Each row is where one point has got to under a steady rotation. How many steps took it there?
The counts run from 0 to 245.
[  5  30  -4   5 -32 -27   5  -8  19  -8  20   0 -17  40  -2  42  13  17
   9  24  -2  -9 -11  21  28  -9 -11  15  -4  20   3   7  12  25 -14  -7
  17 -15  21 -17   9 -15 -20 -14  21 -12  47  -3 -13]  150
[  9  14 -27   3 -10   7  -6  19 -10 -33  13   8   5  -1 -33  -4  -4  12
  22   8  13  10 -14  12  -3  -3   0  16 -43  11  10  25   3  -7  17  29
  29  28  19  18  15  44  -2  36  36   6  -7 -26   1]  137
[ -2   6 -27  -1 -11 -27   8  -9 -18  -7  22  31  -1  44 -35 -12  24  12
  17  14 -22 -11  -4 -13  33 -14 -11  -4   3  24 -16   0   1  25  -3  28
  -4 -17   6   9  23  21  17  25  35  10  19   0  17]  19
[-40  38  -8 -18 -12 -11  12 -27  -5   0  15 -15  -1  43  28 -18  -2   5
 -36  10 -25  12 -15  13  15  -4  -1  -2  -1  18  15  30  20  17   1  -4
   6  -2   6 -49   9  18   8 -12  11   4  12  22  14]  206
[-30   4 -19 -14 -25 -10  27   3   7  13  -7  -9 -17 -11  12 -26  17 -19
 -34  31 -27   1   8 -15  41   3   8   3   0  24 -17   4  -2   7  22  18
   7  15  15  -8  13  46  18  33   4  15 -17   9  31]  76
[  6  -5   5   4 -43   7  17 -22  24 -12  20 -24 -26  12  38  23   2 -20
 -20  -5   5   7 -17  11  48 -40 -14   8  12   3  19  13   5  -4  11 -25
  17  10 -20 -31  -9  -8  21 -10  15  10  -5   5 -18]  93
[-14   0 -11   0  -1  57 -22  30  19   4 -27  11 -10  -8  34  -1  -7  10
 -40  -6   4 -17 -17  39   2  -5 -26  14   0  12   5 -11  -7 -20   5 -13
  -7  11 -19 -30   5  -6  -4  37   1  25   8   3  19]  60
[ 14  -1 -11   7 -36  18   8 -13   4 -23  28 -12 -24  -7  34   5   4  -1
 -28 -19   8  13 -35  18  38 -32 -11  11   7   1  32  31   3  -4   6  -9
  18  13 -15 -32 -20   3  14   2  22  22 -15   5 -25]  90
[-34  15  -8 -31  -5  -2  26  -7   5   8 -13  -6  -2 -15  20 -32  17  -4
 -16  27 -18  11  -8   6  32   4   3  17 -19  15 -16  17  -4   8  28  16
  20  38  16 -19   3  44   1  30  -1  15 -17   3  31]  79
[ -3  -5 -22   7 -10 -25  -3  -5  -6   0  11  37   2  49 -32   0  18  -4
  40  -3 -12  -8 -14   0  28 -29 -21  -6  -3  21 -16 -11  -2  13   3  18
  -5  -3 -14  28  30  27  20  29  31  19   1   3  10]  16
[ -3  34 -25 -20 -11  -4  15  -8 -16 -16  19   8  -5  42 -22 -19  11  19
 -12  23 -25  -8   4  -9  22   9   4  10 -12  27  -7  16  17  27  -5  26
   4 -19  20 -23  22  20   6  23  32   3  29  -2  29]  23
[ -4  13 -15  -6  -7  11   4  -2 -12 -18  20   6  -5 -23  28 -21   9  15
 -14  -9   7  21 -48  29  21 -17 -16  10  -2   0  25  51  -3   0  12   8
  25  32   2 -30 -23  21  -5  14  16  25 -18   0 -23]  86
[-29 -18   5  19 -21  32  -5   9  24 -27   4 -14  11  25  19   3 -31 -18
 -35 -12  12   1 -12  11   7 -16 -44 -13  20   7  22   3 -17 -18  17  10
   3  26 -13 -13  -3 -16  29  19   7  -2   4 -41 -15]  219
[  8  -8 -19 -10 -29 -12  20  16   8  -8  -8  -2   2   0 -10   8   4 -29
  11  40  -4 -47  10  -4  27 -16   5   0 -23  28 -38  -6   4  -1   3 -34
  13  -8   2   9  24  38   4  15  25 -22   5  -4  22]  128
[  3  -2 -16  13 -14  -6 -18  11   6  -7   1  25   6  47 -25   7   3 -18
  36 -20  -4  -9  -9   6  10 -33 -27  -3 -18  22  -8 -20  -1  -4  13   5
  -2   7 -34  28  42  28  17  30  23  28  -6  -2  15]  13
[ -1  -6 -20   9  -9 -19  -9  -3  -3   1   7  34   4  49 -30   2  15 -10
  41 -11  -9  -7 -12   2  24 -33 -22  -6  -9  20 -13 -13  -4   6   7  12
  -4   1 -21  28  34  25  21  28  28  21  -1   0  14]  15
[-33  35  -9 -14 -16 -11  11 -29   0  -2  26  -6  -7  45  19 -18   9  10
 -32  13 -30  21  -7  -2  29  -5  -7   0  14  18  17  26  11  23   5  13
   8 -10   8 -48  17  10   6  -4  12  11  15  15   8]  204
[-54 -32  -8  22  -8  10 -17 -13  28   7  -6   4  -6  43   5  11 -18  -9
 -10  13  -1  15  -5   4  11 -35 -24 -12  18  -1  22  -4 -10 -19  30  -7
  -9  18 -16  -2  25  -5  44  17   2   1 -16  -8   0]  224
[-18 -32  -2  -8   9  44  -1   3   4 -30 -18  15  11 -20   8   9   2  31
   7  19  13 -15 -18   5  -2 -27  -8  12 -17 -22   0   9  -4 -26  34 -19
  30  34 -19 -28  19  -1  34  16  11  -6   8 -17   9]  112
[-25  -3  11  -6  -5  10  21   4  -5 -21  -1 -16  23  13  33 -15 -25 -17
 -35 -15  11 -20 -47  36   5  -9 -33 -15   5  10  -5  19  -8   2 -10  -9
   3  28  -2 -27 -36  -2  23   3   7 -14  18 -26 -10]  214
[ -3  16 -28  -9 -14 -16  14  -9 -19 -13  24  20   0  39 -31 -18  19  19
   0  22 -25 -10   3 -14  31   0  -4   4   3  27 -13  10   8  30  -5  31
   0 -21  16  -8  24  17  11  24  35   6  27  -3  23]  21
[-42 -19 -32 -11   5  12   1   5  -7   1 -10  27   4 -14   0 -25   6  24
 -28  58 -12 -27  -3   0  20 -11  -8 -12  25   7 -11  25 -11  -6   9 -17
  -3 -17  16 -34  12   5  11  21  16 -23   9  -4  15]  233
[-11 -27  -1  -6   8  38 -15   4  12 -31 -14  29  13 -14   8  11   4  33
  21  18  13 -10 -20  15   4 -34 -23  12  -7 -17   4  10  -9 -25  33 -23
  32  21 -25 -29  28  -9  12  18  12   0  11 -17  -5]  114
[-20 -17 -34  28 -36 -30 -10  21  16  25   7  20 -16  -1  11 -13  13 -28
 -22  11 -15  -9  -6   1  44 -20 -25 -19  35  31  -5  -1 -21   7   5  10
 -14 -12  -1  12   8  24  -4  27  10  17 -20  12  -4]  70
[ -7  10  -9   8 -13   4  -2  17  -5  -3  -3   9   3  22   6 -16  -1 -27
  -3 -44  -7  10 -32  16   8 -12 -23   2 -18  23  -2  -8  -3   2   7  31
  -1  31 -25  15   4  45  19  39  11  45 -20   2  16]  192
[  4  -2 -17 -15 -27 -14  21  17  10 -12 -10  -3   7  -3 -15   4   5 -28
  13  39  -2 -42  11  -2  30 -13   0   1 -29  27 -42  -6  -1   0   7 -26
  18   0   7  10  21  39  -1  18  23 -23   5 -14  24]  129
[ -6 -20 -10   3   0  27 -24   6  14 -24  -4  36   8  -9   4  16   4  32
  29  19  14 -12 -15  16   8 -40 -31   8   3 -11  10  13 -15 -20  28 -27
  23   7 -29 -26  35 -11  -5  12  16  -2   8 -12 -15]  116
[  6 -16 -37  24 -28  -4 -30  15  10  -9  14  29  -5   0  -4  16   4   4
  13  24   4 -25  -2   3  16 -42 -12  -5  10  14   8  16   1 -14  10 -44
   9 -32 -23 -16  40   9  -8  -1  34 -10  -2  10 -15]  121
[-37 -36  -8   6  -4  24  11   8  -8 -29 -12  -7  12 -20   5   4 -12  12
 -24  19   9 -16 -17 -13 -16  -9  14  -7 -16 -12   3  21   2 -24  27  -8
  31  35   4 -22   7  24  54  10  15 -21   5 -15  11]  108
[-32  -5 -20   5   6  45 -12  34  -9   1 -19  17  -4 -12  19 -14  -3  33
 -57  11  -1 -23 -25  24 -14  14 -12   0   8   7   4   9  -6  -8  -5   7
  -4   3  12 -36  -6  -4  12  33   7   2  25   0  19]  56
[-18  -4 -12  14 -14   6 -27  22  30  24 -17  25 -12   5  27   3   5 -14
  -5  -6   5  -9 -23  41  28 -27 -47  -1  19  22  -3 -14 -21  -9   8 -16
 -14   8 -27   3   8   1 -20  30  -3  29 -16   8  -5]  65
[ -2  31  -6   7 -37 -28   4  -4  18  -6  24  -4 -12  41  -1  42  10  14
   3  24  -1  -8 -10  22  22  -2 -10   8 -10  21   4  10  14  24 -15  -5
  18 -13  23 -18   9 -11 -23 -19  23 -17  49   0 -11]  151
[ 29   9  -7  -6 -19   8  12 -22   5 -13  22  12 -32  34 -15  36  24  32
  25   5   5   1 -22  21  40 -28   0  34 -22  -2   6   5  15  12  -3   0
  10   5   1  -8  -1  -7  13  11  36  16  23   3   1]  145
[-23 -12  10  10 -16  25   7  14  11 -30   2 -16  19  15  26  -6 -28 -20
 -38 -16  14 -10 -28  20   8 -11 -44 -15  19   6  10  11 -18  -9   3   6
   5  29  -7 -19 -21 -15  25  16   6  -7  12 -40 -17]  217
[-17  18 -11 -20   4   5   9  -2 -11 -14   8   7   5 -25  28 -28  12  16
  -5  -1   2  23 -42  31  20 -10 -15  13 -11   1  12  46  -5   3  20  12
  29  37  11 -28 -16  31 -12  18  11  22 -18  -4  -7]  84
